Here are some points, one per row:
0.4/1.0/1.5/-2.0/2.0/0.5/0.7/0.5/-0.7/-1.3/1.6/0.5/-0.7/1.5/0.5/0.5/1.2/-0.1/-0.1/1.0/0.7/-0.1/-0.6/1.6
-0.7/-0.3/-0.8/-2.5/-0.5/1.9/1.7/-0.6/0.5/-2.3/2.3/0.9/-1.7/-1.4/3.1/0.4/-0.6/-0.4/-0.3/0.5/-1.7/-1.3/-0.9/-0.8
-0.1/-0.7/1.2/-1.3/0.1/-0.6/-0.8/0.5/0.4/-0.2/0.2/0.5/-1.3/-1.2/-0.2/0.4/-0.6/0.6/0.2/-1.6/1.0/1.4/-0.8/-0.2
0.6/0.0/-0.2/1.7/0.3/0.3/-0.1/1.9/-0.3/0.2/-0.1/-0.5/-0.2/-0.5/-0.6/-0.9/-0.7/3.1/-1.0/0.6/0.7/-1.2/-0.1/-0.5
3.3/-0.8/1.9/-0.7/1.3/-0.4/-0.9/-0.1/-0.3/0.5/0.3/-0.3/1.0/0.3/0.4/-0.5/-0.4/1.4/0.4/0.1/-0.6/0.9/-0.6/2.3
-0.3/-0.4/-0.8/-0.3/-0.5/0.6/-0.3/2.6/-0.5/0.9/-2.4/-0.7/-0.8/-0.3/-0.6/0.4/-0.6/-1.6/0.0/1.5/-0.8/0.5/1.1/-0.8
1.6/0.4/2.0/-2.2/-0.3/0.4/-0.5/-0.3/-1.0/-1.3/-1.0/0.5/-0.1/-0.6/0.1/-0.7/0.9/-1.2/-0.4/-1.0/0.1/-0.8/-1.2/-0.4
-0.5/-1.9/0.6/1.5/1.6/-0.8/0.8/-0.4/-1.1/0.5/0.7/-1.2/0.6/1.3/-1.0/0.4/-0.8/-1.9/-0.2/-0.6/-0.4/-1.3/-1.8/1.6
-0.4/-1.1/-0.3/0.3/0.4/1.0/0.2/0.8/0.2/-0.6/-1.0/-0.8/-0.1/1.5/1.9/-1.1/0.9/0.0/-0.2/-1.2/-0.5/-0.6/0.3/0.4
1.3/0.3/-0.5/1.1/-1.0/0.8/-0.9/-0.2/1.0/0.0/0.7/-0.9/0.0/1.2/0.5/2.0/-0.1/0.9/0.3/-0.6/-0.7/0.8/-1.5/-0.6
1.4/0.1/0.2/1.6/-0.2/-1.0/0.0/-1.5/0.5/2.6/-0.4/-2.1/0.9/-0.9/-2.1/-0.9/-1.0/-0.2/-1.0/-0.1/1.6/-0.3/0.9/0.7
-1.0/-0.7/-1.1/-1.0/0.3/2.4/-1.4/-0.5/-0.3/1.0/1.6/-0.6/-0.2/0.9/0.1/1.3/-0.4/-1.3/-0.3/0.1/1.2/1.4/1.5/-0.8
-0.4/-0.7/-0.5/-1.7/0.4/-0.8/-0.4/-0.5/0.5/-0.3/-0.1/0.4/-0.1/0.1/1.8/-0.6/0.6/-0.8/4.8/0.8/-1.0/0.0/0.6/-1.0
-0.5/2.3/-0.1/-0.3/0.7/0.1/-0.4/-0.5/0.4/0.7/0.4/-0.9/-0.5/1.2/1.2/-0.2/-1.0/-1.0/-0.4/-1.4/0.5/1.1/-0.6/-0.5
0.1/0.3/-0.3/-2.2/0.2/0.2/1.3/0.5/0.9/-1.7/-0.4/1.2/0.8/0.6/0.2/-1.7/-0.8/0.1/-1.3/1.9/-1.2/0.9/0.1/-0.6
-0.4/0.6/-1.1/0.4/-0.3/0.8/1.9/0.2/-0.1/-0.7/0.0/-0.5/1.4/-0.8/-0.4/1.6/-0.2/0.5/0.6/-0.8/-0.2/0.8/0.0/-1.0
-1.2/0.1/0.2/-0.5/1.5/0.9/0.6/-0.7/-1.1/1.7/-0.3/-0.5/0.0/0.4/-0.5/1.7/1.8/1.8/-0.4/1.8/-0.6/0.7/0.6/-1.3
-1.1/-0.6/1.2/0.0/-0.7/0.2/0.1/-1.3/-0.2/-1.3/-0.2/-0.4/-1.1/-0.7/-0.4/0.3/0.4/-0.7/-0.6/-0.5/-0.4/0.1/1.2/0.4
-1.0/0.4/0.4/-0.2/1.0/-0.8/0.3/-1.2/-0.2/0.3/-1.3/-1.0/-1.0/0.0/0.9/-0.1/-0.6/0.9/-0.7/0.0/0.2/0.2/0.2/0.3
1.0/1.0/-1.8/1.0/-0.9/1.0/0.5/-1.4/1.0/0.2/-1.8/1.3/0.9/-0.6/0.1/-0.5/0.8/-0.1/0.2/0.3/1.3/-0.7/0.0/0.6
-0.6/2.2/-0.7/1.0/-1.0/-0.1/0.3/0.2/-1.5/0.3/-0.1/-0.1/1.8/-0.4/1.8/-1.7/-0.4/-0.3/0.7/-0.1/0.2/2.4/-0.4/1.5
-1.2/-0.8/-0.7/-0.5/-2.1/0.1/2.6/0.8/0.9/-0.5/1.4/0.2/-0.4/-0.1/-0.9/-0.5/0.7/0.5/-0.4/-0.5/-0.8/0.6/-0.9/0.3
0.7/-0.7/-1.2/-2.0/-1.1/-0.7/-1.0/-0.7/0.2/-0.6/1.4/0.2/-0.8/-1.2/0.4/-0.5/1.1/-0.6/-0.9/-0.5/-1.7/0.3/2.6/0.0
0.6/-0.4/-0.5/-0.1/-0.9/-0.8/-0.7/0.0/-0.2/0.6/-0.1/-0.8/-0.3/1.2/-1.0/0.0/1.3/0.1/-0.1/0.0/0.8/-0.3/-1.4/0.1
-0.9/0.4/1.8/-1.4/-0.7/1.7/-0.7/0.3/1.9/-0.6/0.9/-0.3/1.0/-0.2/0.5/0.6/-1.3/1.2/0.3/0.7/-0.3/0.8/-0.9/0.2
-0.8/-0.2/1.2/1.9/-2.2/-1.0/0.4/-1.0/-0.4/-0.8/-0.8/2.2/-0.2/0.0/-0.2/0.2/-0.4/0.1/0.5/1.1/0.9/-0.6/0.6/0.8
2.8/0.2/1.4/1.7/2.1/-1.8/1.4/1.3/0.5/-0.6/2.4/-1.2/-1.3/-1.0/0.5/1.1/0.3/0.2/-1.0/-0.7/1.1/-0.7/0.4/-0.3
-0.7/1.1/-1.0/2.1/-2.6/-1.2/-0.3/-0.3/-0.5/0.8/-1.4/-2.1/1.0/-0.6/-0.7/0.9/-0.2/-0.9/0.8/0.2/0.6/-0.4/-1.2/0.9
-0.3/-0.4/-0.6/-0.8/-0.7/0.3/2.0/-0.5/1.5/0.8/-0.9/0.1/-0.2/1.2/0.3/-0.2/-0.6/-0.5/1.2/1.8/0.2/0.7/0.7/-0.2
-0.6/-1.8/-1.0/3.7/0.0/-0.9/-0.6/0.2/-0.2/-1.0/-0.9/0.4/0.9/-0.9/-0.2/0.6/0.6/-1.0/-0.3/0.4/1.1/-1.0/2.0/-0.6
Along one direction, these points spread out more than along any other. Take the direction at right angles to it along which they spread out most. Then take the direction at right angles to both along which they spread out most. Go by this last direction. How far along it is each point below, from 0 to 99? 50 is the average, and the first point above lies past it. One standard deviation of the points above along it is 16.
-0.9/-0.5/1.3/0.1/0.8/0.0/0.0/0.6/-1.1/0.8/0.2/1.2/-0.1/0.5/0.5/-1.2/-0.8/-0.1/0.0/-1.8/0.4/-1.5/0.1/0.4 46
0.1/-1.0/0.4/0.0/1.7/-2.8/-0.3/0.6/-0.3/0.0/-1.5/0.2/1.9/-0.1/1.5/0.8/1.3/1.1/-2.0/-1.3/-1.4/-1.9/0.8/-0.3 29
-0.6/0.0/-0.1/1.3/2.3/-0.3/-0.6/0.4/1.3/0.6/0.3/0.4/0.4/-0.8/-1.7/-0.4/0.4/0.8/-0.6/0.8/1.5/1.0/-2.0/-0.5 56
0.8/-0.5/-2.4/0.7/-0.6/-0.5/-0.9/-1.8/-2.2/-1.5/-1.3/0.5/-0.9/0.9/-1.6/1.1/-1.4/1.3/-0.1/-0.4/-0.8/-0.4/1.7/-1.0 32
-0.1/0.9/-0.9/-1.2/0.2/-0.5/-0.3/0.1/-0.1/0.1/0.9/-0.7/0.0/0.5/-1.1/-0.2/-0.9/-0.6/0.0/-0.6/0.3/-1.1/0.9/0.6 51
-0.5/0.3/1.5/-0.6/-0.7/1.0/-2.1/0.2/0.0/-0.2/0.5/-0.9/-0.3/-1.0/-1.2/-1.4/1.0/0.8/1.7/-0.3/-0.6/-0.6/-0.6/0.5 59
1.0/0.8/0.4/-0.2/-0.4/-0.3/-0.6/2.0/0.2/2.8/0.6/5.1/-1.1/0.1/-1.3/0.5/-0.1/-0.8/-0.5/0.4/0.2/0.6/-1.4/-0.1 55
-0.7/1.1/-0.8/1.6/0.4/1.2/-1.0/-0.1/0.6/-0.3/-0.5/0.7/0.8/0.0/-0.2/-1.5/0.6/-1.1/0.8/0.1/-0.8/-0.2/1.0/-1.6 47
